In the data rows, the value 128 means zero.
Every row has a hidden score. How much higher is the second row's score than the first row's in each pair? 20 means about the same, 40 much higher and 0 much lower. The score is a weighted sum of the row's numbers plus the product of two more (or one squared), each taken from its middle value.
[130 126 127 129 120 122 128 132 129 133 134 135 132 126 130]
[152  99 128 144 149 114 105 125 110 155 141 132 122 150 147] 24
[119 121 147 131 139 145 101 120 104 113 102 141 126 149 131]
[124 123 131 124 129 124 121 118 127 128 119 132 134 133 120] 27
[123 137 133 123 115 130 135 140 137 121 128 121 139 122 126]
[126 149 122 126 118 111 164 157 166 141 182 123 140  96 108] 12
[132 145 111 128 117 131 152 159 154 152 162 126 129 107 109]
[ 91 168 104 106  94 161 159 127 156  90 121 104 129  98  89] 32
[128 132 127 138 129 128 129 131 134 134 128 121 127 124 122]
[122 136 127 116 118 126 136 122 133 122 124 118 125 121 119] 23
[117 144 117 107 103 135 145 141 139 115 123 119 128 114 115]
[124 133 125 124 139 118 134 134 128 132 145 128 130 125 124] 16
[129 115 142 130 140 149  88  93  93  94  89 136 114 160 142]
[100 148 117 102 101 159 148 137 143 102 126 107 131 107 107] 27
[109 142 129 115 125 138 134 130 139 121 136 109 144 117 122]
[122 129 118 127 123 128 150 147 146 125 141 123 138 113 120] 10
[149 113 146 135 148 102 121 128 118 152 128 135 122 142 154]
[ 83 167 105  84  91 169 148 139 166  89 124 107 133  88  85] 16
[126 125 128 128 128 134 121 120 122 130 107 122 136 131 134]
[117 133 121 121 128 130 133 129 131 135 132 134 134 128 125] 24
[125 132 130 129 120 127 134 133 133 128 134 119 123 120 124]
[158  99 132 147 163 109 105 119 106 140 141 135 127 155 153] 19
[133 121 134 131 132 142 117 103 119 118 109 127 122 141 131]
[125 139 120 129 116 126 143 138 145 136 127 132 126 117 125] 7
[111 142 124 119 126 136 140 132 139 119 128 120 138 119 118]
[128 123 140 131 132 135 125 114 116 120 126 125 126 133 128] 20
[127 135 123 128 125 126 132 140 138 133 130 138 119 117 124]
[122 134 126 120 130 145 138 128 137 121 123 125 130 116 117] 30
[ 60 185  97  86  70 194 176 144 178  69 113  82 143  73  67]
[130 120 133 132 137 133 120 119 113 116 117 120 122 138 132] 9
[126 129 133 128 128 137 120 121 127 135 124 124 126 138 136]
[183  81 156 166 179  89  99 121  93 175 150 168 126 169 173] 32
[124 127 137 132 122 123 125 140 122 137 126 138 127 128 132]
[130 140 128 130 126 124 149 152 154 142 146 128 140 102 113] 12
[176  84 146 160 187  82  92 121  96 173 143 164 131 168 172]
[130 123 121 134 135 117 126 133 127 130 131 129 130 127 141] 20
[ 82 167 104  99  89 177 158 141 160  85 118 102 133  87  89]
[172  80 161 154 175  80  90 123  85 171 141 161 129 170 174] 26
[ 58 184 109  77  62 189 180 150 175  52 113  69 138  63  60]
[129 120 132 135 133 127 115 107 115 122 113 128 135 140 140] 26
[120 142 124 122 124 114 159 153 158 148 162 120 131 105 108]
[195  82 145 186 196  72  84 113  81 176 146 175 125 176 191] 25
[104 139 115 113 121 149 132 129 135 126 114 117 132 121 121]
[137 116 129 126 138 117 114 133 121 126 126 140 117 137 146] 7
[127 125 131 140 131 138 122 123 122 121 115 135 126 134 135]
[147 110 137 137 151 109 119 125 109 145 127 140 120 145 154] 29
[127 121 131 134 130 129 117 126 122 117 115 135 126 136 130]
[127 157 123 117 112  97 181 166 179 162 193 115 138  90 104] 20
[ 99 154 119 102  79 148 149 133 155 100 115  97 143  96  91]
[ 73 176 118  87  80 169 168 140 166  86 114  98 130  88  79] 14
[119 133 119 120 111 147 133 135 139 113 116 127 131 117 109]
[133 120 143 124 137 112 118 129 119 129 139 133 128 132 143] 25
[133 132 130 126 134 114 124 124 125 147 126 130 120 132 139]
[135 127 127 133 129 128 126 126 130 124 132 128 118 130 121] 12
[168  94 145 148 171  82  96 127  97 172 142 152 119 166 171]
[136 118 144 138 137 114 118 139 119 136 121 131 126 133 140] 21
[ 91 170 119  98  89 168 149 135 155  93 124 111 130  95  88]
[112 137 125 123 121 142 139 142 139 119 138 119 130 121 111] 19
[146 116 132 131 137 121 121 134 118 143 125 136 133 135 142]
[130 132 124 123 126 116 141 149 145 136 135 126 126 119 112] 13
[121 129 125 126 113 120 133 142 135 130 140 124 136 119 112]
[126 141 120 128 109 140 135 127 133 124 114 133 134 119 119] 11
[125 145 134 128 117 122 155 166 159 145 161 118 135 104 120]
[111 152 126 103 117 151 144 123 142 105 128 117 128 111 109] 22
[149 101 134 148 151 110 108 124 113 151 148 140 125 147 147]
[131 116 129 130 133 136 104  95 101 114 103 120 126 144 139] 31
[135 145 118 119 114 117 163 164 161 152 158 123 146 103 111]
[124 126 138 143 129 138 132 121 123 133 123 130 125 130 123] 26
[135 130 130 128 122 128 129 133 126 130 130 122 133 122 131]
[159 101 136 160 159  99 113 115 106 157 129 156 123 157 164] 14
[128 116 134 113 134 140 106 117 107 115  99 138 117 143 131]
[ 92 167 116 103  94 159 154 139 160  97 128  97 133  90  97] 23
[135 121 128 141 129 114 127 126 129 133 125 127 129 133 128]
[132 152 108 118 122 111 176 173 173 150 179 109 137  93 111] 19
[128 112 135 135 135 148 100  87  93 110  90 144 117 153 136]
[127 145 124 126 116 113 162 150 153 135 146 127 132  99 105] 13
[128 130 130 130 118 107 142 142 137 135 150 127 126 116 114]
[114 147 127 119 120 144 142 138 137 120 129 114 136 114 115] 31
[130 124 130 122 130 133 124 128 125 130 129 120 138 129 127]
[134 127 125 135 130 123 122 125 119 135 130 121 125 135 141] 21
[129 121 123 139 127 129 119 110 125 111 111 121 122 133 131]
[107 156 124 101 103 155 149 136 150  96 119 102 125 107 100] 13
[123 134 130 115 120 134 145 127 138 114 127 115 138 115 109]
[133 128 119 131 135 124 124 140 127 128 132 134 133 134 131] 20
[132 141 115 131 114 114 157 139 151 142 161 115 130 105 117]
[ 92 163 109 107  99 158 152 120 160 103 126 101 130  98  98] 23
[126 143 118 122 123 115 150 162 159 133 159 108 136 105 114]
[123 127 125 134 132 130 134 122 128 129 122 125 133 131 133] 25
[109 147 123 110  93 156 151 144 145 108 119 115 131 103 106]
[122 139 124 131 119 123 134 142 142 136 143 125 120 116 122] 16
[131 112 147 117 134 142  96 106 104 112  93 129 137 149 145]
[124 125 134 135 130 131 125 130 121 118 127 129 137 136 129] 13
[133 123 127 131 141 125 126 133 120 127 144 135 128 131 145]
[124 112 140 129 128 141 101 100 102 111 107 129 132 145 144] 26
[189  76 143 177 185  74  91 121  83 180 135 169 119 177 180]
[116 145 119 117 108 143 136 143 144 110 123 119 130 114 115] 12
[131 116 147 129 118 137 107 113 109 110 107 125 127 143 136]
[117 126 115 124 133 131 126 120 130 122 126 124 123 128 125] 20
[136 111 136 135 139 153  95  97  98 103  91 136 122 152 148]
[172  91 137 172 178  91  97 112  95 160 143 154 116 167 174] 17
[ 92 152 122 119  95 159 148 134 150 106 117 108 134 102 103]
[117 123 125 136 138 133 120 102 115 114 106 135 128 136 135] 21
[130 131 137 137 138 128 128 133 130 125 130 133 139 130 137]
[125 129 129 129 127 135 129 131 126 122 126 132 120 130 127] 20
[ 95 161 108 103 109 150 151 131 152  96 123 115 128 102  97]
[128 124 126 126 124 129 129 132 135 134 122 130 126 129 134] 14
[150 111 138 154 151 118 116 129 112 154 139 145 123 147 150]
[122 130 130 142 122 123 125 134 134 129 125 119 131 127 127] 24
[133 116 126 132 131 133 125 129 123 140 135 144 123 137 139]
[129 157 113 120 113 109 176 170 171 160 166 104 138  97 100] 33
[127 121 130 128 127 133 124 126 118 124 125 123 128 131 131]
[130 118 143 130 136 143 107 104 104 116 111 134 122 141 139] 24
[112 139 116 117 117 138 138 132 140 117 113 108 131 118 108]
[136 127 135 116 118 130 121 128 129 123 130 127 126 131 129] 10
[130 124 115 143 136 129 128 126 128 120 136 118 133 130 134]
[126 146 119 134 113 112 161 158 166 135 157 121 120 101 107] 8
[122 110 125 118 138 138  96 100 105 112 102 140 108 147 144]
[162  98 155 158 171  95 107 102  99 159 137 166 118 153 167] 38
[139 119 123 140 135 114 116 115 117 132 141 132 115 139 135]
[101 150 118 111 102 148 142 150 146 111 131 111 131 112 108] 28
[130 150 120 126 115 109 165 147 159 138 161 107 139 104 111]
[120 125 123 130 130 139 112 119 112 123 104 118 126 139 146] 24
[ 59 187 104  76  60 186 179 135 180  63 111  82 136  67  65]
[151 104 149 140 152  99 102 129 108 162 136 152 127 152 156] 13
[129 118 123 127 128 146 101 109 111 117 107 138 125 140 136]
[126 157 117 131 113 101 174 178 170 154 169 115 134  91  98] 26
[164  85 147 152 163  89 103 117  95 176 130 163 127 162 161]
[187  74 146 168 182  65  85 120  87 173 147 161 121 175 180] 18
[123 128 135 121 139 142 123 125 121 125 115 122 118 131 137]
[153  98 142 145 160  95 109 120 105 154 132 146 121 156 162] 19
[ 76 168 108  98  84 169 158 145 162  85 115 100 139  88  91]
[127 110 132 127 131 140  98 109 105 105  99 128 123 146 136] 13
[112 148 119 110 115 153 141 147 144 104 132 116 128 112 117]
[127 118 133 133 141 141 105  94 104 106 105 130 126 149 141] 27
[130 130 136 135 129 134 116 109 114 127 102 130 128 138 128]
[132 134 134 128 121 123 135 144 133 130 124 125 141 125 121] 17
[136 134 132 118 135 141 124 123 125 125 129 119 118 136 131]
[143 109 128 144 146 110 114 128 112 140 131 134 139 150 146] 26
[120 143 114 124 120 136 138 121 135 128 131 124 129 120 120]
[133 132 126 123 127 125 126 122 132 128 127 137 135 124 131] 13
[154 107 138 142 144 101 109 119 109 150 130 144 123 153 153]
[180  83 148 159 168  94  93 119  95 167 161 155 120 169 172] 25
[155 101 145 133 152 106 108 129 104 146 143 143 118 152 155]
[175  90 134 152 167 102  99 142 104 156 145 158 108 161 154] 14
[134 113 143 130 128 143 102 105 101 101  93 132 124 145 138]
[125 101 142 129 133 142  71  68  76  98  77 129 114 166 150] 17
[124 122 128 135 126 147 105 101 106 107 105 137 122 150 137]
[129 146 130 139 112 115 148 141 151 139 145 123 133 112 127] 16
[145 107 136 137 149 110 111 120 115 151 138 139 131 148 151]
[127 123 131 124 132 128 119 118 124 115 129 124 130 127 135] 21
[164 100 146 143 162 100 102 120 105 158 145 144 131 153 159]
[ 87 166 107  88  87 167 160 135 161  96 108  88 123  93  95] 25
[131 142 112 126 125 126 151 153 150 134 160 127 123 116 122]
[143 129 131 127 128 116 121 132 122 142 116 135 134 133 130] 27
[ 71 178 108 106  80 174 167 141 169  87 109  83 127  81  82]
[130 139 122 120 126 122 141 134 140 134 129 130 134 122 121] 9
[122 149 122 129 117 123 161 163 160 139 151 121 136 104 107]
[132 124 137 133 127 123 130 126 127 136 129 132 137 132 135] 26
[130 144 116 132 121 123 146 146 151 149 153 127 136 110 113]
[124 118 130 123 135 149  95 101  95  98  97 143 125 154 144] 27
[131 144 125 133 117 109 160 161 157 143 167 120 126 106 109]
[120 135 134 118 121 131 132 124 132 125 126 132 121 123 124] 28
[123 152 108 133 109 109 157 153 159 148 160 123 140 104 106]
[110 154 117 117  98 154 142 141 145 105 123 109 139 107 101] 13
[130 128 111 132 125 127 130 131 134 127 135 130 129 123 125]
[129 122 130 138 129 135 116 129 116 122 109 125 129 135 138] 25
[164  99 151 160 158  95 104 118 100 166 143 151 127 161 166]
[122 131 131 137 133 124 126 127 131 129 130 123 139 124 120] 17
[148 111 131 149 134 126 117 121 115 150 123 136 134 144 151]
[132 138 123 111 129 132 129 139 144 131 134 127 129 120 127] 23
[132 121 130 118 142 130 125 127 126 130 126 123 136 133 130]
[124 126 133 132 126 129 127 121 123 126 133 126 134 125 124] 21
[122 119 131 125 127 136 119 117 117 122 114 127 122 136 130]
[132 143 112 126 123 126 163 146 157 132 153 124 126 106 113] 14
[124 136 121 123 120 125 129 136 133 139 141 133 128 123 120]
[159 107 142 136 159 104 103 120 111 163 137 160 118 147 147] 16
[122 135 128 121 123 139 132 127 135 126 128 131 137 126 124]
[106 155 120 108 112 154 149 132 146 103 119 117 133 103 113] 20
[104 147 126 109 107 141 147 133 147 105 131 111 130 108 104]
[123 114 140 132 128 149  96 107 103 112  79 144 116 151 140] 22
[155 100 137 146 161  97 108 120 106 162 150 154 132 159 162]
[128 146 125 134 112 113 150 145 154 147 153 130 133 108 111] 15
[146 118 147 150 158 107 123 132 119 142 137 127 133 142 149]
[115 143 123 118 112 130 137 124 135 117 118 111 127 119 118] 25
[116 140 130 115 121 144 132 128 135 123 117 125 123 120 126]
[134 113 131 133 135 124 118 128 125 134 128 132 128 139 136] 21
[128 127 135 130 137 135 116 118 114 116 110 130 125 141 145]
[122 152 116 132 112  98 180 171 175 153 181 124 132  94 109] 15
[123 137 137 134 128 135 136 129 137 112 127 118 128 117 118]
[182  80 148 161 175  76  99 104  90 178 149 162 129 172 176] 30
[139 131 125 132 142 128 126 130 127 131 134 131 126 132 129]
[127 136 128 128 122 138 137 136 130 136 113 122 128 121 119] 24
[181  88 145 153 174  89  97 127  97 175 129 168 130 167 168]
[131 119 127 121 128 146 107 105 108 121 110 128 121 138 145] 19
[ 87 157 110 113  86 161 146 137 154  96 132 105 132  99  93]
[133 137 131 126 126 113 138 140 143 143 144 119 134 115 122] 15
[ 70 173 109  94  81 175 164 144 166  85 112 100 119  83  87]
[127 144 121 139 117 112 154 149 150 141 164 126 139 108 110] 16
[139 118 136 137 144 114 119 128 115 148 134 140 130 139 141]
[124 146 118 132 117 129 149 160 147 137 144 138 128 119 114] 12
[133 133 106 125 131 117 146 144 140 133 139 125 127 114 120]
[125 112 133 136 138 151  99 102  94 110  95 148 120 153 137] 21
[103 146 125 118 101 144 145 129 143 110 127 104 140 108 110]
[ 94 153 120 111 100 155 154 128 147 112 112 111 128 103 103] 16
[128 154 112 118 115 108 168 162 163 143 173 115 132  92 100]
[117 133 120 124 112 129 137 135 141 137 125 129 130 121 127] 21
[136 125 128 125 125 129 110 113 113 119 108 125 125 135 138]
[130 129 133 146 115 131 137 129 131 121 127 127 131 128 125] 18
[127 128 127 122 137 147 123 118 125 125 130 126 135 135 131]
[126 124 128 117 127 129 126 128 125 126 141 133 124 125 116] 12
[128 129 123 124 122 124 124 124 129 128 130 138 119 131 132]
[124 139 119 129 119 120 157 157 159 139 144 118 140 106 114] 22
[128 109 134 135 143 149  99 108  93  95  94 140 115 151 137]
[125 149 116 138 130 123 154 158 151 140 145 118 124 105 111] 15
[135 127 135 136 129 122 128 134 123 136 136 127 125 130 134]
[125 147 128 124 118 122 144 134 150 133 150 120 141 111 119] 16
[158 114 139 144 154 106 107 109 111 158 139 139 136 150 155]
[130 132 109 121 138 127 134 120 128 126 122 132 126 132 131] 20
[128 134 121 123 131 119 145 142 143 135 142 127 142 112 117]
[129 120 135 130 125 130 114 110 115 107 107 124 136 140 132] 22
[124 130 128 120 119 123 139 130 139 134 151 113 124 119 127]
[125 134 137 119 130 126 133 134 139 126 125 114 117 125 125] 12
[152 112 144 146 144 102 108 119 109 148 138 139 129 147 147]
[103 143 119 117 109 150 148 135 138 108 122 121 124 105 113] 18
[127 141 119 129 119 129 141 148 148 139 143 116 128 114 112]
[205  64 144 177 197  70  78 115  75 192 161 179 122 189 201] 25
[167  90 145 158 164  93 111 110 103 153 140 147 111 158 162]
[120 126 123 138 130 142 126 123 122 118 122 114 128 133 130] 14
[126 126 122 117 126 134 135 128 132 129 117 108 128 126 123]
[131 137 121 122 115 121 150 146 144 130 151 117 142 114 120] 15
[125 119 131 129 140 143 102 105 103 100  99 129 114 145 147]
[152 102 148 158 154  96 103 127 107 150 137 151 127 153 155] 14
[183  78 141 178 189  71  90 112  86 170 140 156 125 176 177]
[131 152 121 135 121 116 150 150 154 139 153 130 130 109 115] 9
[116 115 150 134 130 145 110 114 109 114 103 120 126 139 146]
[130 125 128 130 143 131 124 127 124 128 125 133 121 132 133] 11
[199  74 147 175 186  73  86 124  84 180 146 168 117 178 190]
[103 152 113 104 108 148 149 140 142  97 112  95 134 109 103] 18
[123 148 112 107 111 109 168 167 165 143 163 112 138 103 100]
[170  89 153 156 170  84  96 131  96 172 141 168 134 160 163] 21
[127 145 113 123 113 121 154 150 157 150 153 117 124 103 109]
[129 122 127 135 130 129 116  97 106 131 109 135 128 149 143] 30
[139 109 125 138 134 119 116 115 114 138 140 130 127 139 135]
[123 134 121 115 118 117 138 140 141 137 128 128 138 122 122] 24
[127 150 131 133 110 109 170 168 169 160 170 111 136  92 109]
[125 131 120 127 129 119 124 140 126 125 131 133 131 127 131] 23
[140 107 146 147 152 104 110 120 112 153 127 139 115 150 143]
[144 111 131 140 137 102 121 117 117 143 131 128 119 140 142] 28
[139 127 129 130 134 120 121 133 125 123 135 128 128 128 135]
[125 145 124 124 126 115 150 151 148 142 144 123 123 112 110] 16
[181  78 153 161 172  85  97 114  87 179 141 167 125 172 174]
[127 106 142 131 145 148  89  85  83  94  77 134 103 160 154] 20
[104 148 119 107 119 158 149 125 143 102 123 101 133 106 102]
[140 114 136 141 135 118 120 134 122 150 132 131 134 140 144] 18
[117 143 129 116 105 133 137 138 139 113 128 110 136 116 105]
[ 73 176  94  93  68 177 169 150 170  77 109  95 133  82  82] 34
[149 100 136 150 141 100 108 134 107 155 133 150 137 145 143]
[130 100 141 131 141 172  76  78  80  94  82 135 119 168 147] 28
[ 77 165 103  91  79 173 169 144 162  86 120  92 137  90  80]
[116 134 131 125 116 128 136 129 129 127 123 109 127 123 119] 16
[127 119 131 142 139 148 102 101 101 109 102 131 124 149 146]
[127 113 141 114 135 140 111 109 114 118 119 129 127 138 137] 22
[ 84 173 114 103  91 176 156 136 162  76 120  99 126  82  74]
[122 127 130 120 134 141 119 121 124 120 115 131 136 130 127] 26
[ 89 164 117  90  92 161 152 137 154 100 121 107 131  95  87]
[110 145 113 106  93 155 143 139 147 114 129 101 137 110 110] 24
[129 127 116 121 131 135 132 135 130 127 130 133 128 124 129]
[ 96 157 116 115 103 158 147 139 149 105 122 107 135 107 106] 30
[ 87 167 110  98  80 161 159 135 160  92 125  87 138  94  90]
[148 114 138 132 136 113 113 134 119 152 139 125 112 141 142] 8
[175  90 142 166 168  87  91 132  97 157 135 164 135 160 152]
[130 108 137 133 140 156  90  95  95  99 102 125 121 153 147] 31
[128 114 139 122 144 141  94  92  96 101  91 126 122 154 146]
[124 128 117 124 134 121 138 125 129 126 129 124 140 122 135] 20
